-30,24,42,-64,-1,-3,8,6,-3,22,-19,-37,-24,37,-17,26,-9,103,-20,1,-18,16,25,0,-16,-19,29,-44,-35 = domib
20,17,38,-51,-45,-36,-2,67,-36,4,27,-34,-10,13,-57,10,7,31,-29,46,30,-48,20,-10,-20,15,-19,-30,37 = Liti
-8,46,-13,51,16,43,-19,-15,-44,16,-53,12,-12,62,-31,18,21,40,-22,-15,-60,-11,4,32,-34,-32,51,-2,-13 = fibig
-7,17,2,-103,23,-2,-21,9,40,36,57,8,-19,26,-1,-21,-65,-29,42,-9,18,15,-21,30,-8,42,22,-3,-10 = nuki
-35,-12,22,30,-10,-80,-50,15,-4,26,-24,-6,-19,-49,3,53,2,-3,-54,58,14,21,-8,-57,-20,-6,-10,-13,-25 = Tes
-37,8,-5,12,21,-58,-6,-38,28,28,-29,40,-36,-35,8,44,-24,-12,-71,26,7,14,-46,2,-46,-37,-37,42,-30 = Noso
-30,-37,0,6,-10,30,57,5,6,-36,-6,2,45,-46,25,2,-4,17,6,-10,-31,-20,70,-25,84,17,-38,-8,-16 = Pirus
11,-3,18,1,-13,8,34,-2,-28,-67,14,-11,10,-70,-15,9,-54,37,-23,5,17,-21,60,-19,48,64,-17,28,25 = Vefop
-3,-4,-19,-26,37,-62,-93,28,48,45,18,3,-12,-36,-8,25,-21,-7,4,29,38,11,-55,18,-6,-36,-20,19,2 = rafil
-14,-33,-23,-8,18,27,16,-66,47,-9,20,-33,-9,57,0,28,-36,-26,-48,-2,1,-6,-38,73,-17,-49,16,39,16 = Vimes
-12,-53,17,55,40,-44,-48,42,40,31,2,-12,7,-23,31,55,46,-30,21,29,29,7,-36,-32,4,-20,0,-43,3 = goto
64,-38,-27,-10,-19,-28,20,-51,8,-12,-23,-14,9,17,4,-28,56,-18,-28,-26,21,-3,-74,6,-44,-61,-25,-6,11 = kikiz
q: 11,-3,18,1,-13,8,34,-2,-28,-67,14,-11,10,-70,-15,9,-54,37,-23,5,17,-21,60,-19,48,64,-17,28,25	Vefop
q: -35,-12,22,30,-10,-80,-50,15,-4,26,-24,-6,-19,-49,3,53,2,-3,-54,58,14,21,-8,-57,-20,-6,-10,-13,-25	Tes
q: -7,17,2,-103,23,-2,-21,9,40,36,57,8,-19,26,-1,-21,-65,-29,42,-9,18,15,-21,30,-8,42,22,-3,-10	nuki

-17,-46,-32,-90,-2,5,2,19,-56,4,21,14,3,33,-94,-33,38,5  saz
-31,50,-13,100,-7,-9,0,6,62,-9,-19,-17,-2,-36,104,32,1,-9  labo
-94,-40,3,-32,68,-17,-6,-12,-18,-36,0,-1,-20,14,2,5,61,-36  Zeziv
q: -17,-46,-32,-90,-2,5,2,19,-56,4,21,14,3,33,-94,-33,38,5	saz
q: -94,-40,3,-32,68,-17,-6,-12,-18,-36,0,-1,-20,14,2,5,61,-36	Zeziv
q: -31,50,-13,100,-7,-9,0,6,62,-9,-19,-17,-2,-36,104,32,1,-9	labo

-21,2,1,-4,1,0 : Basu
-12,2,-7,0,4,-2 : fusim
20,-3,15,0,-8,3 : diven
11,-3,-22,1,-7,4 : vomeb
-25,-3,-41,-13,26,-11 : vikef
11,-14,-12,-41,-23,11 : mafun
26,-21,54,18,-35,16 : pob
-34,-4,-77,-27,50,-22 : Mubep
-3,-4,50,-35,-4,1 : gomil
11,-2,6,0,-4,1 : mupul
-9,-3,1,3,-3,1 : kefo
both mafun fusim: 	-12
both vikef mafun: 	-41
q: 26,-21,54,18,-35,16	pob
both pob gomil: 	-35
both Mubep vomeb: 	-22
both mupul Mubep: 	-4
both fusim mafun: 	-12

9,6,21,14,0,29,21,3 = zufu
-39,30,-41,-39,-1,-39,16,-4 = Zozu
9,27,21,14,-1,29,21,3 = fiv
60,-26,63,63,0,64,-17,7 = dat
1,23,1,7,-23,12,15,-3 = Nit
-95,24,-98,-93,3,0,7,-1 = Dolu
75,-26,76,86,-23,-24,-20,7 = Pum
-23,-41,-24,-21,-1,-17,-28,-5 = fiku
-23,-23,-31,-28,-4,-32,-16,4 = baze
-15,-59,-15,-12,2,-17,-43,-4 = seri
both fiku Nit: 	-23
both Zozu seri: 	-4
both Nit Dolu: 	7
both seri fiku: 	-17

-32,-18,-10,29,-10,-37,-48,-10,-34,-21,-25,-11,-14 -> gasi
33,25,39,-37,13,-98,31,21,22,35,15,41,14 -> lazi
42,13,16,-22,0,-84,46,15,34,15,16,27,18 -> Zefun
-43,-29,-19,25,-14,-44,-60,26,-45,-34,-36,-28,-23 -> mobe
38,-22,34,26,-39,-60,-19,26,-9,-28,-36,76,-45 -> Kime
-10,26,1,-7,8,-49,27,0,25,18,-38,20,-2 -> Gira
43,-45,48,44,46,-46,-44,37,-29,-53,-36,91,27 -> zuzup
both lazi mobe: 	25
both gasi Gira: 	-10
q: 38,-22,34,26,-39,-60,-19,26,-9,-28,-36,76,-45	Kime
both gasi lazi: 	-37
both mobe lazi: 	25
q: 43,-45,48,44,46,-46,-44,37,-29,-53,-36,91,27	zuzup
both Gira Kime: 	26

43,43,38,-56,-28 -> Met
43,38,-56,-28,-33 -> demuz
-56,42,-19,-21,-20 -> gamo
both gamo Met: 	-56
both gamo demuz: 	-56

18,62,61,61 = Vab
38,61,61,90 = fot
40,77,61,61 = bomi
both Vab fot: 	61
both fot bomi: 	61
both bomi Vab: 	61
both fot Vab: 	61

2,-16,8,-22,-14,-10,-71,-12,49,20,-18,68,26,-5,-24,-9,14,12,7,-23,16,4,-28,10,-10,26,-10,-1,17,-4,12,21,4,14,-44,7,21,7,22,-19,-10,-34,28,-27,-33,21,35,4  gup
-12,0,-38,-9,-40,1,12,37,11,20,27,16,46,-10,10,-21,-11,-19,-2,-85,2,21,-43,13,17,29,-19,-7,7,6,0,13,-8,-19,11,-16,-24,-33,23,-1,-4,13,-29,3,-51,-25,2,10  Bazo
13,5,34,24,-5,-43,7,-36,23,-6,-31,1,-45,12,2,5,35,12,-5,41,14,-14,2,-10,-26,-23,-32,-27,-37,-23,-12,7,-22,16,-4,58,72,17,-9,-5,-7,-23,20,-36,31,45,3,10  Mar
-5,-46,20,-26,-15,33,-60,11,28,6,24,29,11,-7,-15,4,1,-7,-9,5,6,23,-13,0,-6,20,67,54,10,-10,11,38,41,20,-28,-41,-21,-4,11,-17,12,-9,-3,1,0,-15,30,-13  ginuk
-6,-7,8,-4,21,52,8,15,9,-31,33,-9,-24,4,-17,-7,-15,-20,8,10,39,-9,8,-14,-2,-9,30,-12,-15,11,-34,12,53,-24,29,-31,-24,50,-56,16,-13,31,-45,31,23,21,-32,-16  Zalor
10,-15,-17,-12,-1,-4,62,52,64,51,37,-13,-34,-12,1,6,-27,-35,-30,1,14,-25,-26,20,1,-18,-26,1,4,-32,-9,31,7,5,5,30,42,-21,-12,13,10,-4,2,15,2,27,5,11  risi
7,-8,44,19,-22,-4,38,-7,36,4,1,-39,-60,26,12,14,33,-10,-14,37,19,-1,-11,-10,-15,0,8,-14,-50,-39,-20,33,-15,0,-3,29,51,-7,-15,-5,11,2,-26,-16,41,28,19,-2  Ridos
q: 2,-16,8,-22,-14,-10,-71,-12,49,20,-18,68,26,-5,-24,-9,14,12,7,-23,16,4,-28,10,-10,26,-10,-1,17,-4,12,21,4,14,-44,7,21,7,22,-19,-10,-34,28,-27,-33,21,35,4	gup
q: -5,-46,20,-26,-15,33,-60,11,28,6,24,29,11,-7,-15,4,1,-7,-9,5,6,23,-13,0,-6,20,67,54,10,-10,11,38,41,20,-28,-41,-21,-4,11,-17,12,-9,-3,1,0,-15,30,-13	ginuk
q: 7,-8,44,19,-22,-4,38,-7,36,4,1,-39,-60,26,12,14,33,-10,-14,37,19,-1,-11,-10,-15,0,8,-14,-50,-39,-20,33,-15,0,-3,29,51,-7,-15,-5,11,2,-26,-16,41,28,19,-2	Ridos
q: 10,-15,-17,-12,-1,-4,62,52,64,51,37,-13,-34,-12,1,6,-27,-35,-30,1,14,-25,-26,20,1,-18,-26,1,4,-32,-9,31,7,5,5,30,42,-21,-12,13,10,-4,2,15,2,27,5,11	risi

64,8,-75,-28,-4,-35,29,5,42,-35,-10,-8,37,-18,-87,-64,-71,-32,-6,-19,-33,-23,12,-2,16,11,4,-59,46,-1,-38,-4,-28,-49,18,-7,14,25,-25 : bovin
-18,15,28,-9,9,12,-10,-10,-28,13,-7,3,1,10,9,6,10,-1,-8,3,-8,-4,-10,0,-6,-9,7,8,0,-12,11,6,-6,16,1,5,8,-1,3 : bep
64,-29,-75,-28,-4,-35,29,5,42,-35,-10,14,37,-18,-87,-64,-71,-32,-6,-9,-33,-23,12,-2,16,11,4,-59,46,-1,-38,-4,-28,-49,18,-3,14,25,-13 : luda
-17,15,27,-8,10,9,-10,-12,-30,15,-8,3,-1,9,9,6,9,-2,-9,3,-9,-3,-9,-2,-5,-9,7,11,1,3,-58,7,-6,17,0,4,9,-2,3 : lani
-18,15,28,-9,9,12,-10,-10,-28,13,-7,3,-1,10,9,6,10,-1,-8,3,-8,-4,-10,0,-6,-9,7,8,0,-5,11,6,-6,16,1,5,8,-1,3 : novuz
64,-29,-75,-28,-4,-35,29,5,42,-35,-10,-8,37,-18,-87,-64,-71,-32,-6,-9,-33,-23,12,-2,-59,11,4,-59,46,-1,-38,-64,-28,-49,18,-3,14,25,-25 : Fomu
7,-17,-32,46,-27,-13,10,24,42,-20,27,-4,-22,-7,20,15,15,21,20,2,48,27,21,2,15,17,-14,8,-24,-9,1,11,31,-19,-12,-9,-33,-13,5 : Bobo
q: -18,15,28,-9,9,12,-10,-10,-28,13,-7,3,-1,10,9,6,10,-1,-8,3,-8,-4,-10,0,-6,-9,7,8,0,-5,11,6,-6,16,1,5,8,-1,3	novuz
q: 64,8,-75,-28,-4,-35,29,5,42,-35,-10,-8,37,-18,-87,-64,-71,-32,-6,-19,-33,-23,12,-2,16,11,4,-59,46,-1,-38,-4,-28,-49,18,-7,14,25,-25	bovin
q: 64,-29,-75,-28,-4,-35,29,5,42,-35,-10,-8,37,-18,-87,-64,-71,-32,-6,-9,-33,-23,12,-2,-59,11,4,-59,46,-1,-38,-64,-28,-49,18,-3,14,25,-25	Fomu

